128 stands for zero in the data rows.
Some points:
[114 135 106 135 126 134 121 142 155 132 139  95 163 141 174  83 123 121
 111 122 156 149 132 137 143 120 148 111 164 145 192 129]
[113 137 145 141 145 118  88 141 120 130 149 136 130 145 111 169 135 159
 108 123 155 155 136 122 116 140 147 124 155  98 104 136]
[110 156 112 104 116 107 127 141 117 129 119 107 125 123 124  93 111 129
 106 124 113 144 139 110 138 135 131  99 107 107 131  88]
[120 164  94 171 137 116 187 138 135 162 101 105 124  67 137 163 108 131
 187 106 135 179 115 185 201 108 149 125 172  74  70 127]
[148 150 122 137 109 113 119 121 151 174 133 126  85 156  72 100 155 116
  85  90 140 116 122 125 122 118 138 168 165 130 108 139]
[ 96 142 165 140 128 115 144 119  99 127 159 129 125 146 126 148  98 140
 133 114 110 118 120 123 122 134 136 125 122 101 116 119]
[103 105 115  94 164 114 151 104 100 127 134  93 124 113 159 136 183 123
 101 140 102 128 112 111 130 135 125 132  94 104 101 135]
[156 119 132  97 120 144 154 105 156 141 152 161 105 137 104  86 115  95
 173 136 126 120 128 140 125 149 123 134 141 154 114 137]
[109 126 123  92 136 112 106 110 133 145  89 123 138 117 121  97  97 126
 105 138 141 141 130 135 132 110 132 110 124 134 130  93]
[119 121 169 158 211 156 174 144 202 136 151  79 165 161 188 110 154 137
 142 151 138 129 110 150 140 154 131 145 120 180 162 113]
[155 143 127 133 120 155 149 163 161 113 177 102 124 124 121  96 127  62
 138 160 125 125 136 132 116 135 151 150 154 144 143 144]
[118  90 154 130  91 134 140 122 139  94 118 175 127 132 132 139 121 134
 129 118 118 115 117 140 146 115 111 127 150 127 128 125]
[ 93 138 135 126 132 128 106 144 102 119 141 128 120 151 128 140 115 125
 112 104 133 124 129 146 129 148 100 125 136 127  83 119]
[138 149 139 118 148 136 120 104 127 130 162 149 103 174  81  84 142 106
 162 148 134 164 135 144 128 126 119 153 124  99 116 143]
[109  79 107 162 161 141 129 131  86 140 144 137  77 119 171 138 132 128
 197 144 130 106 173 124 120  94 175 135 125 169 180  86]
[161 134 118 121 146 120 118 144 135 163 112 135 151 140 150 154 184 166
 127 112  81 123  98  74 106 158 154 150 120  88 101 126]
[ 88 103 145 112 110  76 124 152 122 103 128 110 126 112 107 133 124 105
 145 106 128 138 134 124 109 103 112 123 120 137 115 126]
[110  94 104 167 142 147 154 137 201  98 125 122 164 135 147 110 174 119
 136 143 108  72 115 127 120 137 124 119 135 131 148 120]
[121 123 103 109 133  96 100 104 129 129 119 123 125 104 139  88 107 143
 117 124 135 143 135 127 135 146 111 100 129 132 141 107]
[130 158 126 138 131 157  72 122 142 151  64 111 155 183 101 104 140 154
 107  98 139 156 164  98 159 157 149 136 165 111 134 127]
[178 169 108 148  81 156 132  72 131 135  93 167 131 174  96 123 163  87
 104  92 121 129 137 165  93 105 129 153 148 137 134 165]
[119 103 121 117 104 103 136 112 162 122 107 121 120 122 158  93  97 133
 116 132 143 162 141 107 120 132 127 126 128  97 145 113]
[143 156 146 110 132 122 117 109 117 149 158 139  83 128 106 116 153 100
 123 165 124 148 124 117 119 120 149 150 167  92 108 130]
[163 147 147 141 134 133 105 115 130 178 121 127 101 167  86 118 152  91
 107 151 120 122 136 131 136 162 145 149 177 106 107 125]
[190  95 107  93 206  82 140 155 108 101 129 208 143 132 169 121  84 103
 134 144 115  58  54 132 140  78 125  51  84  93 126 195]
[149 158 137 118 127 117 163 128 119 170 154 148 110 100  96 114 140 103
 123 164 155 133 123 123 107 123 148 149 115 119 127 141]
[157 130 175 149 119 123 106 109 136 159 114 142 103 143  65 187 149 201
  91  47 135 156 172  75 146 162 154 120 137 104 106 164]
[117 135 142 115 164 179 142 106 174 122 108 133 138 102 156 152 187 141
 110 141 105  99 117 156 120 123 135 115 116 133 143 117]
[ 71 106 128 127  96 156 130 130 121 124 133 135 152 119 115 126 109 129
 139 135 152  99 103 126 125 107 137 142 118 118 118 151]
[108 165  92 172  90 124 105  60 172 123 101 156 144 156 142 125  81 109
 115 104  59 132 119 117 118 114  86 117 136 117 192 131]
[158 140 105 111 111 137 109  76 130 112  85 130 139 126  87 128 112 146
 109  85 112 157 136  97 118 134 161  82 117 133 138 137]
[109 132 143 120 133 145  97 143  97 120 120  90 100 147  93 160 118 143
 124 106 102 139 123  95 128 132 135 135 164 117 122 161]
[121 141 141 119 112 133 141 107 124 150 133 113 158 100 165  95 120 130
 113 137 161 158 129  96 149 132 151 108  96 121 145 120]
[175 136 122  99 100 143 112 144 121 152 149 163  86 104 124 111 135  91
 104 114 103 126 140 153 120 161 118 150 116 115 120 145]
[ 95 114 150 113 105 108 124 115 122 122 115 123 120 137 110 153 114 132
 130 150 113 128 103 136 144 130 142 115 129 131  98 136]
[153 168 124 130 125 111 128 120 131 135  92 168 134 115 148 123 125 149
 109 117 135 162 138  71 148 143 116 120 146 125 160 130]
[134 100 159 148 112 120 104 127  92 120 118 121 112 143 144 135 134 133
 102 126 137 138  99 131 131 135 108 130 156 140 117 147]
[104  63 144 126 111 130 120 150 127 138 141 137 151  97 111 140 102  87
 131 100 117 124 112 104 131 123  99 137 123 152 128 114]
[125 134 121 119 159 130 128 127 144 102 137 110 132 120 138 132 163 147
 113 130  74 125 138  85 122 119 101 145  96 103  77 133]
[109 122 146 131 118 117 125 143 115 107 156 126 127 107 118 130 140 142
 138 129 141 135  82 139 114 123 130 112 128 157 130 107]
[115 106  80 180 140 108 104 158 104 141 123 146 101 145 149 136 116 134
 162 174 120  92 170 146 136 110 164 137  80 180 126  86]
[169 173  94 179  94 198 134 139 182 141 120 184 149 160 158 196  51  95
 143 145 105 119  64 138  44  40  39  27 164 184 151 188]
[134 144 169 167 124 122 136 135  93 132 114 147 156 151 139 146 140 133
 161 129 141 128 135 109 125 152 122 120 147 121 143 152]
[112 102 130  98 166 134 140 119 139 127  90 101 110 126 164 139 151 115
 116 101 107 107 144 136  98 143 127 122  93 102 106 151]
[111 117 138 132 123 125 137 141 104  94 123 128 121 139 111 127 107 142
 142 112 129 123 110 117 119 125 112 144 130 130 122 140]
[119 103 120 110 136 156 130 126 152 120 119  89 143 101 123 103  92 113
 107 142 130 133 127 136 118 128 149 103 137 135 175  74]
[123 135 181 130 150 107 150 158 132  96 115 119 153 120 147 143 107 143
 144 152 149 144 123 160 120 142 146 161 134 168 131 117]
[128 108 178 141 116 109 103 151  99 117 137 109 118 112 117 127 157 155
 143 148 142 140 140 123 115 135 113 103 128 111 111 128]
[ 96 117 139 126 116 130 153 155 108 114 133 130 128 135 145 129 118 140
 148 136 156 134  97 149 122 173 140 139 105 118 129 132]
[110 152  96 129 117 111 121 121 115 119 118 116 123  96 121  92 114 135
  83 136 134 123 121 124 133 146 129  95 105 118 140  88]
[121  64  82 176 162 143 157  91 177  95  95  89 142 183 106 121 144  79
 119 132  93  73  90 114 102 101  82 100 163 148 134 113]
[156 124 133 109 132 142 138 129 147 160 151 165 108 103  95 108 151 100
 141 172 139 146 142 150 138 137 108 142 128 122 145 138]
[163 125 102 211 131 155 140 126 115 131 112  84 133  20 130 121  99 141
 187  81 123 154 106 199 164 113 114 145 140 104  84 129]
[112  99 160 122 115 107 129 164  94 120 135 103 109 111 114 128 137 131
 119 122 129 125 155 149 129 106 112 101 123 102 136 135]
[121 120 133 141 126 160 149 162 145 121 151 129 155 174 153 133 137 146
 144 131 149 132 124 148 187 155 126 118 182 171 160 160]
[126 122 151 141 122  89 115 119  91 120 135 105 118 137 100 151 125 137
 111 105 126 131 116 125 119 143 126 117 132 131  94 114]
[117 154 122 103  97 137 108 102 107 136  93 118 146 101 149  64 117 137
 143 111 137 103 142  87 107 107 116 103 139 135  99 107]
[121 119 140  98 185 140 145 131 134 136 140 125 163 111 154 121 170 132
 129 100 105 117 115 144 119  98 135 145  85 122 148 104]
[107 101 140 126 110 127 122 168 121 117 124 124 157 127 117 131 124 117
 164 142 132 124 113 142 135 162 148 122 110 128 132 137]
[141 124 100 157 119 145 117 136 124 123 102 169  52 159 179 186 123 135
 119 123 137 151 185 107 129  87 176 137 101 148 105 125]
[150 140 135 104 106 125 163 124 131 135 139 124 105 120 109  89 125  94
 131 152 131 117 126 153 110 120 142 160 115 140 120 149]
[101 124  99 109 166 115 114 140 149 131 137 119 116 148 130 111 178 167
 120  94 110 124 104 120 105  93 110 142 106  88 113 134]
[103 134 124 129 124 142 166 161  92  88 137 128 132 135 120 139 116 117
 123 118 133 115 138 126 142 137 113 129 129 132 141 142]
[ 93 135 161 116  97 105 133 148 112  99 141 115 129 117 135 117 140 112
 154 123 103 103 104 156 152 131 139  99 117 153 125 108]
[129  95  93 160 135 136  94 135  97 132 157 154 119 168 169 148 147 124
 173 149 136 165 177 131 157  94 175 128  75 156 114 110]
[ 95 119 123 139 122 133 116 129 110 115 154 138 145 115 121 153 115 133
 116 130 124  93 155 138 124 129 128 118 158 114 133 151]
[121 149 138 132 138 138 142 100 122 124 124 111 137 105 141  83  97 155
 127 158 122 134 140 101 152 129 126 126 124 137 177 135]
[107 114 159 170 129 163 145 121 130 117 152 153 152 139 123 140 105 117
 103 127 147 107 100 150 146 122 120 127 132 146 143 111]
[168 182 103  99 133  91  84 101 120 156 118 198  86  67  80 163 150 121
 104 119 128 167 131 108 124 168 139 172 100 129 119 212]
[151 131 147 144 122 117 141 121 152 171 174 122 121 127 121  87  90  99
 123 138 125  95 159 158 107 141 131 147 115 129 119 164]
[194 147 131  84  94 107  93 113 135  93 143  79 132 136 128 212 118 118
 163 125 185  53 117 125 165  92 103 183  90 116 170  97]
[150 151 111 113 140 117 154 105 160 102 198 138 125 128 124  96 119 109
 147 139 140 105 138 150 103 138 161 151 185 165 119 131]
[119 113  86 122 108 143 124  98 114 104 130  88 150 110 124  95  94  98
  95 142 130 143 110 101 121 123 130  98 107 129 127 105]
[159 142 129  63 106 108  82 117 125 133 168  58  89 142 144 202 135 138
 191 139 213  77 133 118 167 159  87 150  81  80 138  94]
[105 119 140 100 157 117 132 149  89 136 128 145 152 130 119 162 115 118
 129 119 146 132 142 130 147 154 119 140 143 133 111 115]
[130 120  99 183 120 154  91 136 106 158  91 121  31 173 103 158 155 169
 105 100 116 123 155  62 164 108 156 159 115 172  86  89]
[173 144 142 113 121  98 151 148 129 127 146 142 112 120 104 105 149  65
 133 138 134 153 143 142 111 128 127 139 116 116 122 112]
[108 129 152 130 130 161 146 166 144  96 143 129 134 122 104 131 126 153
 143 142 151 123 120 164 132 141 137 105 114 138 145 104]
[169 150  67 130  46 143 193 101 135 192 121 137 192 138 128 220 138 202
 116 144  56 173 155 180  65 106  67 119 139 194 179 160]
[137 100  93 128 156 134 148 104 144  92  99 136 135 142 157 126 167 131
 110 111 133 104 128 111 100 134  94 125 124 121  95 147]
[157 121 122 107 113 130  94 129 126 104 104 117 138 128 141  87  98 174
  99 164 102 153 124 130 141 116 135 140 136 111 137 121]
[124 157 154  96 196  88 127 150 139 154 121 115 167  74 150 145 186 160
 127 150 129 132 170 122 143 135 132 133  62 137 109 162]
[140 147 121  96 135 136 127 132 122 136 127 141 146 130 152 102 100 148
 114 115 120 154 145 103 147 142 123 126 145 115 134  86]
[120 109 138 147 123 141 130 139 129 109 141 162 181 131 128 153 121 135
 111 149 166 130 142 136 136 119 124 142 149 122 114 134]
[ 89 104 140 117 115 113 114 142 119 117 120 135 120 104 135 134 132 132
 153 125 138 126  85 140 110 133 132 141 149 146 140 129]
[125 136 114 113 148 121 128 128 111 145  89 121 137 130 127  98  88 140
 113 135 136 132 139 120 113 136 113 129 135 107 147  90]
Along one direction, these points spread out more than along any other. Take the direction at right angles to it along which they spread out most. Go by this last direction. How many in every 100 of the points above lie lower along it than each point below? Round to a whole number. More than half of the points above lie lower than the first one.
[117 154 122 103  97 137 108 102 107 136  93 118 146 101 149  64 117 137
 143 111 137 103 142  87 107 107 116 103 139 135  99 107] -> 33
[110 156 112 104 116 107 127 141 117 129 119 107 125 123 124  93 111 129
 106 124 113 144 139 110 138 135 131  99 107 107 131  88] -> 64
[140 147 121  96 135 136 127 132 122 136 127 141 146 130 152 102 100 148
 114 115 120 154 145 103 147 142 123 126 145 115 134  86] -> 35
[128 108 178 141 116 109 103 151  99 117 137 109 118 112 117 127 157 155
 143 148 142 140 140 123 115 135 113 103 128 111 111 128] -> 79
[155 143 127 133 120 155 149 163 161 113 177 102 124 124 121  96 127  62
 138 160 125 125 136 132 116 135 151 150 154 144 143 144] -> 59
[149 158 137 118 127 117 163 128 119 170 154 148 110 100  96 114 140 103
 123 164 155 133 123 123 107 123 148 149 115 119 127 141] -> 30
[107 101 140 126 110 127 122 168 121 117 124 124 157 127 117 131 124 117
 164 142 132 124 113 142 135 162 148 122 110 128 132 137] -> 88
[ 96 117 139 126 116 130 153 155 108 114 133 130 128 135 145 129 118 140
 148 136 156 134  97 149 122 173 140 139 105 118 129 132] -> 92
[108 165  92 172  90 124 105  60 172 123 101 156 144 156 142 125  81 109
 115 104  59 132 119 117 118 114  86 117 136 117 192 131] -> 3
[121 120 133 141 126 160 149 162 145 121 151 129 155 174 153 133 137 146
 144 131 149 132 124 148 187 155 126 118 182 171 160 160] -> 57
[112  99 160 122 115 107 129 164  94 120 135 103 109 111 114 128 137 131
 119 122 129 125 155 149 129 106 112 101 123 102 136 135] -> 84
[108 129 152 130 130 161 146 166 144  96 143 129 134 122 104 131 126 153
 143 142 151 123 120 164 132 141 137 105 114 138 145 104] -> 90
[109 126 123  92 136 112 106 110 133 145  89 123 138 117 121  97  97 126
 105 138 141 141 130 135 132 110 132 110 124 134 130  93] -> 52
